Each row is where one point has got to under a steady rotation. How many ticks took it there?
The counts run from 0 to 290.
[ -7.0  38.9 -13.5   1.2   2.9 -46.8  27.2 -18.5  14.7   3.2 -20.6  13.0
   5.0 -48.6  -1.3  34.8   7.6 -14.6   2.9  27.8 -24.8  -7.0  -8.7 -16.9
 -18.3  12.4  -3.5  36.5  19.4  16.3 -21.3 -29.1  -3.7 -25.4 -16.0  16.1
  -7.3  -4.3 -25.4 -18.8  21.4 -12.2  -6.2  -7.4  -3.1  15.2 -18.1 -16.1
  -9.5  33.4] | 234
[ 33.2  -5.5 -25.2  -0.4   7.5 -26.6   0.1  15.3  13.5 -27.0 -12.5 -21.1
 -18.1 -37.6 -16.9 -31.1   3.2 -26.0 -38.9  28.2 -27.0 -14.7   0.1 -50.3
   8.0  -7.1  -9.7  29.0   7.7  19.5 -27.0  30.3   9.5 -10.4  -4.1  24.1
  17.6  -6.0  11.8   2.1   5.4   3.1  -1.3 -13.1 -12.4  26.8  14.2 -10.0
 -33.1  14.4] | 19
[ 41.6  13.9 -35.3  15.5  16.1 -17.7 -10.4   6.9  15.9  -9.6   7.9  -4.6
  15.0 -22.2  24.3 -51.9   7.4  -5.1 -32.4  36.1 -12.9  -0.2   9.4 -26.8
 -15.7 -13.5  10.7  30.4  25.0  10.8 -29.8  20.0  16.6   0.4 -41.7  15.9
  33.0  -1.6  -0.8  32.4   3.3  10.2   7.0  -6.0 -33.7  18.9   9.1  -1.5
 -16.1  14.1] | 276
[-15.5  15.4 -20.2   7.4  -0.7 -35.3 -17.2  -7.5   7.6 -14.2  36.5  12.9
   2.7  -8.8  39.9  24.2  21.2  24.5  -5.4  28.5  -7.7 -12.2  18.5 -15.1
  -1.4 -19.9  -2.4  23.7  31.1   6.9 -13.6  18.9  21.5  -8.7   5.1  52.6
 -49.6  -5.9  16.3   4.5  12.6  17.0  22.2  -0.3 -20.3 -10.3   8.5  -4.8
 -15.7  -1.6] | 68
[-15.8  21.6 -21.5  18.4  -6.8 -21.7  -3.9  16.7  12.8  10.7  18.6   1.5
  -0.2   5.9  36.4  -6.9  -5.5   6.4 -10.7  35.6  -0.4  -8.6  -2.5 -10.5
 -33.9 -30.0  25.6  38.0  34.9 -23.6 -61.2  16.4  16.5  -5.9 -34.8 -13.8
 -11.1 -20.2 -33.9   5.4   9.4  -2.9   4.7  -8.3 -18.6  -4.8   5.0  21.6
   4.8   2.8] | 191
[  0.6  25.6 -17.1  -8.6   9.5 -23.9 -32.3  -0.9 -25.2  41.9  37.5   3.8
  12.4  -0.4  31.8   6.3 -23.8 -13.0 -20.3  -7.3  -8.2  21.5  24.3 -40.1
 -11.9 -10.2  10.4  44.9  -2.8  -1.6 -30.9  -8.5  17.3  -0.1 -28.9   4.0
 -19.1 -20.3 -31.0  -2.4  22.1 -25.9 -18.3 -10.6 -35.4 -12.1   4.2  16.2
   4.3  -9.2] | 261
[ -4.2  39.7 -20.0  -8.9   6.4 -39.1  -8.8  11.9 -14.5   8.4  21.4 -13.0
  15.5 -24.9  24.7  -3.4  -4.8   9.0 -36.3 -15.0 -32.5  16.7  32.7 -45.0
 -23.2 -24.2   6.7  20.2 -23.4  28.5 -15.5 -11.6   6.3  -7.5 -37.9  14.7
 -10.5 -32.1 -30.8   4.1   4.0 -10.1   3.9   1.5 -21.9 -16.0  -5.5   7.6
  -1.1  -7.4] | 5
[  3.8  22.6 -17.4 -20.4  19.2 -48.7  -2.0   6.1 -15.4   1.4  17.7 -18.6
  14.4 -23.4  23.4 -14.0  -5.7  -7.0 -44.5 -17.4 -19.5  23.6  28.0 -36.8
 -10.8 -13.3 -24.8  17.4 -23.5  35.5   7.0  -0.6  15.0  -7.8 -44.6  21.8
 -10.6   0.8 -31.5  11.0   3.6  -3.9  -1.2  -6.4 -29.9 -17.8  12.4  14.0
 -24.3   5.7] | 7
[  2.7  37.8 -21.8   5.5 -17.3 -27.3  15.8  18.4   1.2  -0.8  -0.2   2.6
  -1.6 -41.8  11.8   7.2   4.8  -9.6 -21.1  19.2   0.4 -17.0 -12.8 -26.0
 -25.1 -16.3 -13.7   0.4  28.9  21.4 -29.4   1.6  17.6 -37.6 -14.7  -0.3
 -12.9 -43.8 -34.4  -1.7 -16.3   0.3  23.8   0.6   3.5 -27.0 -43.8   5.3
  -5.5  23.3] | 81
[ -1.4  17.4 -17.4 -18.3  12.4 -25.7 -34.0  -5.5 -25.5  30.2  35.1   3.3
  16.5  -3.7  28.6   6.9 -23.3 -13.5 -20.1  -8.9   4.2  21.7  19.8 -34.1
  -7.6  -2.5  -9.1  44.4  -4.7   2.8  -9.3  -5.6  28.1   3.2 -29.4   5.7
 -12.4 -12.9 -32.5   9.5  18.9 -24.9 -23.0 -12.8 -43.4 -22.8   5.6  16.9
  -2.0  -1.8] | 262
[ 21.4  20.9 -45.2  -8.7 -17.6 -30.8 -15.6   1.0   2.0 -10.8  41.1  10.7
 -16.1   0.7   9.7 -29.1  19.0  14.9 -13.7  28.0   1.7  -5.7  22.0 -50.1
   9.0 -24.9  20.3  19.2  10.2   6.0 -38.6  30.1   7.2 -14.0  10.3  23.4
 -12.2 -20.4  14.5  16.2  -5.2  16.5  32.0   6.7 -17.8  -5.5 -12.9  -5.5
 -22.1 -13.2] | 137
[ 21.8  22.9 -23.0  -2.7  11.9  -2.8 -28.8 -10.0   8.7  -5.7  -3.3  11.1
  18.5 -15.5  32.2 -27.5  46.9 -11.9   3.7  44.6   7.5  -2.0   3.8 -24.2
  -8.6 -26.1  -3.6  20.0  34.0   5.9 -21.3  28.9  32.9 -21.6  23.6  28.6
   4.6  -5.4   2.6  25.7  16.7 -10.1  23.6 -11.2 -32.6 -11.4 -16.8  -9.1
  -7.8  34.1] | 133
[ 37.4  18.6 -21.0   4.4   3.0 -39.9   3.9   4.1  -5.9   5.7  33.5  20.0
 -10.8 -31.6   1.5 -29.9  11.0 -26.4 -19.1  -0.4  15.1 -13.6   6.0 -47.7
  22.7  -8.2   3.0   9.4  19.8  29.3  -9.8   6.7  25.2 -30.9  20.8  21.8
  -1.5  -9.9 -15.1  10.2 -33.3  12.7  10.4   5.0 -12.9 -14.8 -20.5 -11.9
 -39.4  -1.4] | 283
[  8.4 -18.0 -27.5  -0.7  -0.4 -35.4  12.0   7.9  27.3   1.6  13.0   7.0
 -22.4  24.9   7.1 -36.5  -4.2 -16.7  -1.8  45.3   7.3 -19.9  17.0 -34.6
  -0.5 -17.5  15.2  32.7   4.8   1.3 -42.9  24.9  35.0   2.1  15.4  29.7
  23.0  25.3 -44.4  12.2   1.5   1.3  -4.5  -9.5 -18.4 -10.6   6.8   3.2
  -6.7  25.8] | 52
[-16.4  12.0 -11.3 -19.0   1.7 -45.1   0.7  -6.0 -16.0  32.1  -6.4   5.2
  -9.2   8.2   9.1  10.8   0.0  -8.1   8.6   3.7  -6.0   2.6  16.9 -41.6
  -0.6  -8.1  -0.8  40.3 -23.4  16.8 -31.4  -7.3  21.2  -6.8   8.4  15.1
  -8.5  -4.4 -57.0   1.9  20.3 -25.1 -26.4 -22.7 -34.4 -49.7 -16.9   9.5
   4.3  19.4] | 117
[-15.8   2.2   6.8  12.4  -5.8 -34.4 -13.3  -8.4  -1.4  30.8  13.1  -8.7
  -5.7  -3.1   8.0   8.5 -34.5 -15.5 -33.0   2.4  -8.3  -7.5   3.9 -18.5
  -1.7 -33.2  -7.2  33.5  -3.3 -16.2 -17.0  17.0  17.4 -10.7 -20.9  10.8
 -17.4  -2.1 -44.3  -2.6  33.3 -35.8 -45.1  -8.5 -27.0   2.5  36.3  32.9
 -17.1  11.0] | 40
[ 38.0   0.9 -23.8 -19.6  20.3  -3.6 -11.9   1.5   8.4 -11.8   4.1  18.9
  17.8   1.3  23.5 -39.4  21.8 -21.3 -11.8  19.9   0.3   2.1  -1.2 -30.3
   7.1   2.3 -11.6  48.1  33.1  13.8 -13.4  -5.7  38.9 -15.4  12.7  13.5
   9.6   5.8 -23.4  21.0   9.8 -10.2  11.5 -16.5 -49.5  -4.2  15.8  -9.3
 -33.0   7.1] | 130
[ 26.1  14.8 -18.6  -6.4 -12.2 -23.8 -10.7  14.8   1.5 -13.7  16.5  20.5
  -7.2 -22.3  25.0  -4.2  13.1  -6.2 -16.0   1.4   5.0 -21.7 -10.4 -21.0
  13.3 -15.9 -19.5  11.6  54.2  16.9 -15.4  -2.3  23.3 -45.7  17.7  17.0
 -41.7 -33.8  -4.4  -6.1 -11.4  11.9  23.4  -5.5  -8.3   0.2   4.5   6.1
 -58.2 -16.8] | 215
[  9.8  23.3 -19.1  22.9  -3.4 -52.2   5.8  -7.3 -14.4  19.3  33.7   7.3
 -30.9 -33.8  -8.8  -8.0   4.0 -41.2 -13.5  -2.0  25.4   1.1  -7.8 -50.0
   8.1 -10.8   7.9  22.6  20.9  -6.2  -9.0  25.3  -7.6 -33.7   3.0 -17.0
 -15.6 -15.9  -1.5  -2.3 -15.9   4.5  -5.0   8.0  13.4  20.2  -8.1   1.8
 -47.8  -7.0] | 26
[ 16.2  -1.4 -17.3   3.7  13.6 -27.0   2.0  -8.1  21.0  -2.9 -21.0  -1.7
  -6.6  -5.8   3.8 -28.5  -2.7 -48.3  -9.4  23.4 -18.2   4.6   4.3 -18.4
 -18.4 -15.9  -3.5  42.4  13.7  -4.4 -30.9  18.6   4.6 -20.5 -10.8  18.1
   2.5  13.8 -18.2 -18.6  38.0 -33.1   0.4 -17.1  -5.2  50.1  41.7  -5.1
 -28.1  23.7] | 242
[ 15.5   0.8 -29.7  -1.2  17.5 -29.6   1.7  15.0  -3.7  10.6  55.4  26.5
   5.1   4.1  40.0 -10.6   4.0 -18.3   3.1  -5.1  11.2   1.3  27.8 -43.8
   5.0  -3.0  10.5  45.9  30.9   9.9   2.4 -22.9  29.8 -18.5  19.1  19.4
  -6.4   0.5 -27.4  13.0 -17.9   0.7   2.1  -4.8 -15.1 -12.0   6.8 -15.9
 -26.5 -27.2] | 61
[-13.1  14.6 -21.5  -3.1  21.4 -49.2 -17.4 -21.1 -11.8  29.3  11.4   0.0
 -18.2   6.9  19.5  10.0  17.2 -19.6  27.4  40.4   9.4  17.9  23.6 -34.9
 -16.0 -18.8  10.7  35.2  -3.6 -18.1 -21.0  50.3   6.9  13.6  14.7  18.4
 -22.7   8.1   3.6   0.4  20.3  -1.1   7.7 -30.5 -11.6 -18.5 -17.3   8.9
   1.3  19.6] | 255
[ 30.3   1.0 -39.3   8.5  14.2 -17.3 -21.2  23.1   7.5  -1.8  17.3   6.7
  24.1 -16.1  32.9 -17.8 -11.5  -9.7  -9.9   6.4 -27.1  -5.6  37.0 -25.3
 -14.1 -11.3  -2.9  29.4  25.4  30.8 -19.1  -9.2  18.3 -10.6 -20.8  61.5
   7.9  -1.9   5.5   8.8  13.4  -7.8  -0.3 -11.2 -21.9  27.6  21.5 -12.9
 -17.4 -18.8] | 208
[-12.8   7.8 -10.4 -17.9  10.5 -50.1  -0.8  -7.5  -7.6  27.8  -8.3   5.6
 -11.5  15.5  11.0   6.5  -7.2  -8.2   9.1  13.3  -2.6   6.0  22.9 -35.9
   3.2  -4.7  -5.3  39.3 -29.9  18.5 -34.2  -0.4  25.3  -4.4   5.5  28.0
 -12.1  12.4 -49.7  -1.9  19.7 -15.5 -22.0 -25.0 -32.0 -38.9  -9.0   8.0
   2.0  25.4] | 118
[ -3.3  32.9 -17.6   9.5  16.8 -25.0  -3.4 -14.5  18.3  14.3   8.5  15.9
  27.9   2.6  29.3 -10.6  12.5   5.4  -1.6  32.8 -20.8  10.2  15.6  -3.3
 -25.2 -17.8  31.3  45.4   6.9   4.6 -50.9  -6.8  16.3  -9.7 -41.5  13.9
  -8.4  10.5 -27.4   2.3  35.2 -17.0  -4.4   9.2 -31.8  15.6  16.6  -5.6
   7.5  14.9] | 123
[-18.2  13.7 -18.1  18.8   1.8 -29.0  -3.2   9.0  15.1   5.4  13.1   4.8
  -6.2  14.5  32.3  -8.5  -0.6   9.9  -4.2  50.7  -1.6 -11.5  -7.6  -9.4
 -27.7 -28.5  23.5  36.9  37.4 -27.2 -58.9  25.6  22.3   5.5 -34.2  -2.5
 -19.7  -4.2 -28.1   1.5  15.7  13.0   7.0 -13.1 -14.9  -0.4  13.3  25.0
  -0.1   6.6] | 190
[  7.8  16.9 -24.3   8.7   1.9 -15.5 -10.7 -21.8  10.8   5.7   0.0   2.8
   2.4 -17.4  15.4  -9.5  11.6 -46.4  -2.4  25.7   7.2  20.2  -1.4  -8.3
 -29.5 -24.1  -6.2  40.4  27.4 -21.2  -9.0  29.3  -3.2 -33.8 -10.1  -3.7
  -0.6   5.0 -10.6   0.3  43.0 -42.8   1.2  -5.9  -0.9  45.8  25.9   0.3
 -21.8  34.0] | 244
[  1.5  23.6 -13.7  29.1   2.1 -59.7 -13.3 -17.0   1.9  11.7  22.2  -7.3
  -6.4 -50.1  14.9  24.2  13.9   7.0  -5.0  24.8 -24.2  -9.9  31.3 -37.8
   6.3 -19.4  -0.7  12.6   6.3  12.9   6.7  22.1  -9.8  -6.6  -3.8  55.3
 -16.6  -5.5  32.7  15.9   6.5  16.2  -8.4   0.3  -7.1   4.7 -14.5 -11.9
 -16.9   8.5] | 289
[  9.5  18.0   3.9 -13.3  -9.6 -37.1 -11.8  -7.5  -5.7   4.2   7.0 -10.5
   1.7 -50.7   0.6  27.6 -15.6   5.4 -43.9   8.6 -31.1 -17.0  10.8 -39.1
   8.9  -8.8 -28.1   6.7  -8.9  23.7  -6.2  -5.0  27.1 -13.9 -10.7  47.3
 -30.6 -25.9 -16.2  -4.8   9.7 -11.6  -6.6   0.8 -31.6 -23.0 -12.9   2.9
 -10.8  17.1] | 151
[ 10.1  29.1 -16.2   0.3  10.8 -60.6  31.4 -23.4  12.0  13.0  -5.2  14.3
  -0.9 -43.2  -2.5  21.3 -13.9 -32.9  -5.3  21.1  -7.0  -0.1  -5.9 -10.9
  -5.2  19.7 -22.4  26.5  15.9  13.1   1.1 -26.3   8.7 -13.0 -27.6  22.5
 -13.9  12.9 -36.1 -20.8   6.8   9.4   5.2 -17.5  -4.1   7.3 -12.5  -2.6
 -30.7  40.0] | 232
[  6.1  -7.7  -8.8  20.5  16.7 -52.6  10.4  10.7   0.6  22.8  20.7  -3.9
 -28.7  -4.1  -4.7 -13.5 -17.0 -49.2   2.8  12.0 -13.2  -4.8  27.4 -56.8
  -4.7 -14.1  24.4  39.2   3.7   2.2 -30.2  15.2   7.1 -11.6  18.4  22.5
  -2.7   8.4 -15.7 -18.6   1.4 -18.1 -17.7  -5.1  14.4  27.3  18.8 -13.3
 -14.7 -10.0] | 173
[  0.3  25.5 -21.2  27.0  -4.2 -51.6   4.7 -12.0  -8.6  14.3  33.8  -1.5
 -21.6 -34.0  -0.7 -12.5  13.8 -36.0 -15.3   2.9  24.4   9.3  -5.1 -43.5
   0.3 -19.7   4.5  19.5  17.5  -4.5  -2.3  43.1  -9.7 -35.1   0.1 -14.1
 -13.5 -11.4  10.3   8.8  -6.9   2.3   0.7  10.5  16.4  22.1  -1.9   2.6
 -43.0   8.6] | 25
[-11.8  25.5 -30.6  -8.0  -7.8 -13.9  -9.9 -16.5   2.5   1.1  30.2  10.9
  22.8   7.8  29.0 -15.7  20.9  16.2 -19.7  -7.3   7.4  10.7  14.5 -26.1
  -8.5 -20.3   5.8  54.8   4.9  17.1 -18.9  -1.4   8.0 -35.8 -20.4  -7.7
  -1.0  -6.4 -30.7  31.6  33.1 -32.0 -15.1  11.7 -40.4  -2.7  28.8  -1.2
 -14.6  -1.0] | 126
[ -1.6  22.4 -19.0  14.6  29.7 -24.7   6.7  15.0   6.2  11.9   6.5  20.9
  22.1 -16.6  40.3  -8.1  20.8 -17.2  20.0  31.4   9.3  -6.7   5.9 -14.3
 -25.3  -5.5  11.3  26.5  33.1  26.7 -28.0  -9.2  37.7 -16.8  -1.7  31.7
   7.8   7.6 -34.7  18.9  -8.8   4.7   9.9  -8.4 -17.7 -26.9 -29.8 -13.4
  16.8  28.0] | 200
[  4.2  22.4 -26.6  11.3  -0.5 -32.9  -9.3  -1.1   0.5 -11.6  26.6  16.0
  10.9 -18.4  45.3   3.1  35.6   2.0  -6.0  -4.3  11.9   1.0  -1.5 -13.3
   2.5 -25.0 -23.2  14.2  47.2  16.6  12.3  12.2   3.8 -49.9   4.6  19.7
 -38.3 -17.8   8.3  20.1  -2.0  10.3  17.6  -5.3 -10.8   5.3   9.5   2.0
 -58.3 -13.6] | 213
[  9.7   2.6 -16.0   0.1 -14.9 -41.0  27.3  -4.6  14.5  -9.5  14.3  -7.3
 -21.8 -32.9 -12.5 -22.5 -14.3 -38.5 -55.1   7.3  13.3  -9.0 -15.9 -35.3
   5.8 -11.0 -27.6  21.2   7.4   9.2   5.7  24.7  16.6 -35.0 -12.3  -2.3
   7.9   2.1 -43.5   8.3  -4.7  -4.2  -5.4   6.6  -8.9   7.0  13.9  11.6
 -46.8  32.5] | 162
[ -0.6  30.7   4.6  25.5   9.6 -43.1  12.8   5.6  15.6 -19.9 -20.7 -26.8
   3.8 -44.2  15.7  -8.8  22.6   0.0 -36.8  23.0 -51.4  -8.0 -14.8 -24.1
 -24.9 -32.2   4.7  15.5  14.1   0.1 -24.6   6.4  -2.6 -25.3 -41.5  -2.0
  -9.5 -19.8 -19.5   1.0  13.2   1.9  -0.1  -0.3  -9.3  22.8  17.8   7.4
 -29.7   5.7] | 157
[ -8.7  21.9 -37.0   1.2 -18.8 -23.4  -3.4 -32.1   5.2   0.9  17.7  10.1
  -8.9  -9.1   8.6   0.7  24.5 -29.5  -0.9  20.7  30.3  19.2  -7.5 -25.3
 -15.0 -16.0  -6.3  50.3  28.4 -24.0  -4.8  33.3  -7.9 -40.2   3.0 -22.7
  -8.5  -9.0  -4.1  12.1  38.4 -30.4   0.7  -6.7  -3.6  21.0  11.8   3.3
 -27.3  27.8] | 246
[  6.9  14.2 -31.0  18.9  22.8 -55.5  23.1  17.8  13.6  -3.9 -18.1  -9.6
   6.0 -38.7   7.8  -4.6  -4.2 -28.4  -2.9  22.0 -33.6   0.4  17.6 -27.4
 -32.8   0.8  -4.5  19.9   5.5  33.6 -21.4   2.5  -7.2 -10.7 -37.8  41.5
  16.3   3.7  -5.0  -8.5   0.3  13.0   3.7 -12.1  13.3  27.2  -2.1 -12.3
 -14.6  21.2] | 88
[ 46.0  19.4 -33.2   5.2  13.7 -28.0 -39.3  11.1 -15.1  19.4  26.0 -12.1
   7.4 -26.3  26.9 -25.6 -12.2 -22.4 -17.1   8.9 -21.8  16.5  43.1 -48.3
 -15.3 -25.9  -4.8  13.3   5.9   3.1  -1.8  15.7  11.2   7.8  -8.9  31.8
  11.9 -34.1   2.6  18.5  -8.4  -5.3   7.9 -15.0 -21.5   3.0 -17.0   7.1
 -13.5 -13.5] | 141
[  4.7   4.1  -8.6  -2.4  24.1 -19.4 -35.3   2.4  -2.7  12.9  21.6  12.3
  24.2 -20.5  43.6  15.0   9.1 -16.2   1.2  28.2  -1.6  -8.8  25.4 -19.4
  -7.7 -21.0 -16.2  15.1  35.5  11.4   8.0   5.5  35.3 -11.3  25.8  67.5
 -24.1   0.2  -1.7  10.1  10.9 -10.5   2.9 -12.5 -30.2 -19.2  -5.2 -11.1
   2.9  11.2] | 65
[ 28.5   5.4 -33.6  -7.1 -23.9 -22.6 -29.9   7.9   4.4  -0.9  -8.0 -15.2
 -14.8 -33.8   8.3  11.1 -19.3  -8.7 -17.5  28.3 -13.6 -24.3  11.8 -25.9
   0.9 -20.8 -40.4  -5.7  21.4   4.1  -6.8  23.2  16.2 -19.5   9.1  51.4
 -12.2 -45.5   8.0  -0.2  11.2  -0.2   9.7 -28.6 -16.5  -7.3 -26.9  18.1
 -16.3  16.9] | 219
